[[ 28  12  12 -15 -16   3 -25   5 -11 -18  38  20  -4  -2]
 [ 27   9   8 -11 -19   8 -28   8 -17 -27  45  12   5  -4]
 [ 30   6   4 -13 -15  10 -26  10 -21 -16  39   8 -14 -15]
 [ 26  22   6  -9 -15   1 -19   3 -13  -2  23  21  -6   0]
 [ 33  16  12 -14 -17   5 -30   1  -6 -16  34  23  -5  -1]]
->
[[ 12  12 -15 -16   3 -25   5 -11 -18  38  20  -4  -2  28]
 [  9   8 -11 -19   8 -28   8 -17 -27  45  12   5  -4  27]
 [  6   4 -13 -15  10 -26  10 -21 -16  39   8 -14 -15  30]
 [ 22   6  -9 -15   1 -19   3 -13  -2  23  21  -6   0  26]
 [ 16  12 -14 -17   5 -30   1  -6 -16  34  23  -5  -1  33]]

[[ 43  27 -47 -31  44 -32 -42 -28  38  19  42  36  34  34 -42 -37]
 [-38 -10  41  27 -42  29  37  35 -34 -15 -32 -35 -23 -38  35  38]]
->
[[ 27 -47 -31  44 -32 -42 -28  38  19  42  36  34  34 -42 -37  43]
 [-10  41  27 -42  29  37  35 -34 -15 -32 -35 -23 -38  35  38 -38]]

[[-36  36 -23  28  22  -9 -23   8 -25 -23  -7  22]
 [-40  39 -22  19  19 -11 -32  -2 -26 -22 -16  26]
 [-42  46 -17   9  20 -11 -44 -12 -24 -15 -26  36]]
->
[[ 36 -23  28  22  -9 -23   8 -25 -23  -7  22 -36]
 [ 39 -22  19  19 -11 -32  -2 -26 -22 -16  26 -40]
 [ 46 -17   9  20 -11 -44 -12 -24 -15 -26  36 -42]]

[[-21  38 -13]
 [-12 -10  29]
 [-25   1   7]]
->
[[ 38 -13 -21]
 [-10  29 -12]
 [  1   7 -25]]

[[-17  -9  21]
 [ 36  -1 -29]
 [-18  45 -25]
 [ -3  39 -27]
 [ 18  19 -24]
 [-33   3  22]
 [-45  26  13]
 [ -6 -25  22]
 [ 37   5 -28]
 [-32   3  18]
 [ 27  15 -28]]
->
[[ -9  21 -17]
 [ -1 -29  36]
 [ 45 -25 -18]
 [ 39 -27  -3]
 [ 19 -24  18]
 [  3  22 -33]
 [ 26  13 -45]
 [-25  22  -6]
 [  5 -28  37]
 [  3  18 -32]
 [ 15 -28  27]]

[[ -1  -4 -36  -8  -6  26 -15   1]
 [ 17  40 -18  10  -2 -25  -8 -16]
 [  5  22  -9  32   2   2  -5  -4]
 [-23 -23 -23 -28  13  -4 -18 -20]]
->
[[ -4 -36  -8  -6  26 -15   1  -1]
 [ 40 -18  10  -2 -25  -8 -16  17]
 [ 22  -9  32   2   2  -5  -4   5]
 [-23 -23 -28  13  -4 -18 -20 -23]]

[[  5  27 -31  26   0   2   3  12]
 [-22   8 -38  -7 -28 -13 -27  17]
 [ 11  26 -21  29   7   4  10   8]
 [-13  19 -41   9 -20  -9 -18  19]
 [-20  12 -39  -2 -26 -13 -25  16]
 [  8  27 -25  28   2   3   8  11]
 [  1  26 -34  22  -6   0   0  15]
 [ -3  24 -37  20  -9  -3  -6  16]
 [-17  15 -41   4 -24 -11 -23  18]
 [ -7  23 -39  16 -13  -5 -10  17]
 [ -9  21 -41  11 -17  -8 -14  18]]
->
[[ 27 -31  26   0   2   3  12   5]
 [  8 -38  -7 -28 -13 -27  17 -22]
 [ 26 -21  29   7   4  10   8  11]
 [ 19 -41   9 -20  -9 -18  19 -13]
 [ 12 -39  -2 -26 -13 -25  16 -20]
 [ 27 -25  28   2   3   8  11   8]
 [ 26 -34  22  -6   0   0  15   1]
 [ 24 -37  20  -9  -3  -6  16  -3]
 [ 15 -41   4 -24 -11 -23  18 -17]
 [ 23 -39  16 -13  -5 -10  17  -7]
 [ 21 -41  11 -17  -8 -14  18  -9]]
